T: 3 groups of rows, each row roughly a mix of its group's hidden directions; some rows fit no group:
T (114 x 11):
[[ 29 -37  45  16 -20 -10  33  10  -5  -2 -17]
 [ 47 -12  22 -23 -11  -9  23  -4   4 -46 -17]
 [ 46 -27  11 -16  -2  23 -30 -36 -12   0  20]
 [-44  37 -40  31   2  10  -9 -11   8 -15  10]
 [ 51  -5 -20  11  -2  31  32  20  28  14   4]
 [  2   1 -20  -6  -8  63 -39 -10 -17   9  -1]
 [ -1  26  -7  25   5 -24  12 -48  17  29 -31]
 [-25 -29  15  14 -33  10   2  17  27  24 -42]
 [ 22 -41  -9  39 -10 -37  -4   9   1  30  16]
 [ 12  16  13  -3 -41  24 -13  34  40  -5 -26]
 [ -1 -21 -26  27   9  -5  34 -45  12  30  18]
 [-17 -32 -27  24  15 -31  30  -4  -4  37  21]
 [-58   9  24  -6  28 -21 -31  -1 -10   6   9]
 [-15  -2   0  34  -2  -9 -40  47  -3  34   5]
 [ -8  27 -10 -57  11   1  27   8 -12  -7 -35]
 [ 34 -27 -31  19 -18  20  29  12  27  30  -4]
 [-28  47 -18   9  33  -5  12  36 -10  -5 -19]
 [ 24   7  -2  -6   2  26   7 -34  13 -40 -46]
 [  5  -4 -10  12  -6 -40   3 -53  22  17 -31]
 [ 46  -3  14 -33  17   5 -39  15 -27  -4 -17]
 [  7 -18  18  -7  40  -3  -4 -54  -2 -31 -16]
 [-25  -8  -8 -33 -33  26  16 -17  16 -10 -44]
 [ 35 -16 -27  -5 -31  26  16  -2 -29  -4  38]
 [-54   7  28  -9   5  18  -9   7 -38  -1  26]
 [ 26  -2   4  43  -7  23 -14  52   6   8 -21]
 [  3  15  35 -12  21   3   3 -60  21 -21   1]
 [-15  35 -28 -25  14  38  -5  28 -22  -1 -27]
 [ 25  28 -14  30 -36  11 -16 -25  -9  30  27]
 [ -7 -12  26 -31  -4  39 -15  28 -15 -30  31]
 [-16 -37   3   5   8 -46  14  38 -24  -9  21]
 [ 24  13  18  34 -29 -16 -44 -29  -3   7  17]
 [  5  39 -35 -21 -18  19   2  40 -12 -30  -5]
 [-32  14  28   6  54  -7 -28  26  -4   4   9]
 [ 12 -22   2 -55 -46 -12 -20  -7  -3 -10   7]
 [ -3  32 -32  25  38  -7   0 -45   1  18  -5]
 [ 50 -22  -4   4 -14  12  22  44  22  -7  14]
 [ -4 -15   3  10 -56 -19 -38   6 -28   1  21]
 [ 26   3 -30 -14 -33  42 -25 -23  16   6 -21]
 [ 19  19 -44   1   8 -36   8  31  37   4  -6]
 [ -4  45 -29   3   1  34 -30  14  16  28 -18]
 [ -6  -3 -12  23 -42 -10 -26  30   7  43 -22]
 [  9   0  33  13 -11  -7 -21 -55  16 -32  13]
 [-29  -2 -15  17 -15 -33  13   7 -21  23  50]
 [-11 -11  15 -11 -65 -11  36  14  -9   2  -4]
 [ 24 -20  33   0  39 -35 -19  12 -10 -33   4]
 [-32 -13 -32   1   7 -27 -28  46 -15  18   5]
 [-20 -16  13  29  -2   8 -23  18  18  33 -50]
 [-12 -21  21   4  34 -45  17  34  17 -14  18]
 [-35 -44 -31 -19 -31   8  15   9 -18   9 -17]
 [ 27 -15  31   0  18 -33  40 -36  15   8  -4]
 [-28   0   2  49   6   9   1  51   3  25  -2]
 [ 16  36  11 -11  34   9 -29 -31 -39 -13  -3]
 [-15  21  42  17  -9 -29  27 -29  13  19 -26]
 [ 43 -16 -35  17  33   0 -26 -21  17   5 -18]
 [-33  14  22 -38 -16  30 -43   1  10  -6   2]
 [ 20  13   4   5 -51  -8  48  16  16   8 -18]
 [-17 -21   8  20   4  52  10 -17  15   5 -43]
 [ 33   7 -11  -8 -33  29   7  52  20   1 -11]
 [ -9  26   8   9 -38   5 -10 -44  -9 -10  43]
 [ 34 -52 -19  27   6 -23  12  -5  -9  16  21]
 [-22  35 -26 -29   7 -29  22  -3 -15   0  41]
 [-66  31  -4 -29   4   4  11  -2 -15  -1   0]
 [ 13   4  12 -32   5 -12 -21  60 -26  -6 -17]
 [-35 -40  -3  18   7 -27  17 -15  35  17 -23]
 [ 25 -38 -13  31  -3  -4  24   1  44  25  -8]
 [ 29  35 -16  36   2  -2  -5   9  -3  48  19]
 [-49 -33  -7   5 -13 -28 -10 -38 -13  10 -12]
 [-36  24 -16 -10  32   8 -55   5   7  11   2]
 [ 10 -18   1  35 -10 -20  22  20  53  23  11]
 [ 22 -10  15  23 -31 -11  -2  37 -42  -4  31]
 [  9   0  39  -9 -30  55  -8  26  -7   1  -9]
 [ 12  -3  -3  34 -18 -20 -41 -39 -25  25   6]
 [ 12 -21   8 -53 -43 -21  -2 -14  12   1 -19]
 [-10  -4  46  -8 -27 -38  39  17  12  -9  -3]
 [ 28  -5 -15  -1 -59  24 -17   5 -27   0  18]
 [ 25 -38  50   2  -6 -14  14 -30   7 -16 -14]
 [-22   3  -2 -26  18  -5  23  24 -34   1  52]
 [ 30 -40  22   2 -42  -7   9 -21  10   3 -33]
 [-37  29 -16   6  41 -19  20  -4 -15  33  15]
 [ 49  21  -2 -17  20 -18  25 -10 -18 -14  37]
 [ 60 -16  13  31   6  21   7   2  -6   3  30]
 [-26  -2  -1 -26 -32  -5 -21  28   8 -21 -48]
 [-10 -39  23  -4  -7  -9  30 -44  14  29  19]
 [-10   4  -1  33  23  -8 -54  26 -17  17  23]
 [ 19  19 -14 -38  31  28 -28 -26 -28  -4  -7]
 [  4  12   8  27  49   1 -16  28 -30 -25  24]
 [-32  31  24   6 -42   4 -18 -27  32  -8   0]
 [-16  -7  -4  -9  40 -29  11  57 -12  13  -7]
 [ -9 -40 -10  28 -20 -42 -22   1 -20  29   5]
 [ 22 -34  -1  27  40 -41  -8  12  -5  22 -10]
 [ 28  45 -42   2 -21  17   2 -11  14 -24 -16]
 [-10 -13  14 -56   9 -29 -33 -20 -20  -2  -1]
 [  1 -12  44   8   6 -45  43  -7   4 -16   6]
 [ -1 -30 -24  18 -44   8 -17 -28   1  31 -26]
 [ -9  48 -33  15   1 -26  34 -18  17  -8  17]
 [-31  15  -6  29   0  12  -2 -41 -36  35 -10]
 [ 16  -3 -44   1   2   7  12  54  26 -20  -8]
 [ -8 -30  45 -12  15 -18  15  39  -7  -1 -32]
 [ 37   3   4  63  15  12 -24   2  10   3   1]
 [ 37 -13  -5  12  -5  31 -42 -17   0  42   5]
 [ -5  29 -43  38 -18  26  -3 -19  14  -9  25]
 [ 24  -2  -5  22   5 -40  46 -39   9  -2  -8]
 [-23  23 -15   3  32  30 -22   3  -8  29 -43]
 [-18   9 -34   1 -36   3  -4  22 -39  37  16]
 [ 12  31 -13 -29  20  -5 -40 -17 -12 -27 -34]
 [ 30 -35  26  24 -30 -14  23 -10  33  15  -9]
 [ 32 -27  40 -12 -28  18  23  26   0 -25   5]
 [-49 -29   6   7 -18   6   6  21   2  46  16]
 [-22   6  17   7 -48  10  13 -42 -16  24 -22]
 [ -8 -45  33   2 -22   6  -9 -42 -28   0 -11]
 [-40  -6 -14  -4 -29 -45  26 -26 -18   5   9]
 [-28 -32  44   2  23 -31 -33   3  -3   7 -13]
 [-29  -8 -10 -18   2   9  15   3 -41 -26  50]
 [-32  16 -16 -13  -3  47 -42 -14 -20  11   6]]
one row of each group, then the others: which group is each in?
[  1   2 -14  -9  -8  22 -25 -57   9 -37 -16] : <52>
[ -4  31  25 -34 -17  19  -8  37   3 -40   4] : <75>
[-25  -7  45 -14 -42  10 -21 -13   5  15 -29] : <129>

[-18  12   2  38  16   3   8  58   1  25 -17] : <52>
[ 26 -23   2   2 -10  27 -10 -28  33  -7 -49] : <75>
[  2 -20  25  12  46   2 -10   5 -32   8  45] : <52>
[ 19  -8   3  18   3 -38 -36  22 -43  12  20] : <75>
[-29  12 -40 -13   4  24  27  15  -5  39 -24] : <75>
[ 42  15 -10 -21  16  43  30  -2  -8 -23  22] : <75>
[ 38 -20 -32  -1  10 -38  -8   4  40  -4 -17] : <129>
[  6  11 -45  -1  -2  10  13  57 -11  -5  24] : <129>
[ 24 -48  -7 -19  11   2   2 -19 -39 -33   9] : <75>
[-23   5   4 -21  50  13 -29   5 -42  -9  12] : <52>
[-37 -43  17 -24 -23  -2   2 -37  14  18  -5] : <52>
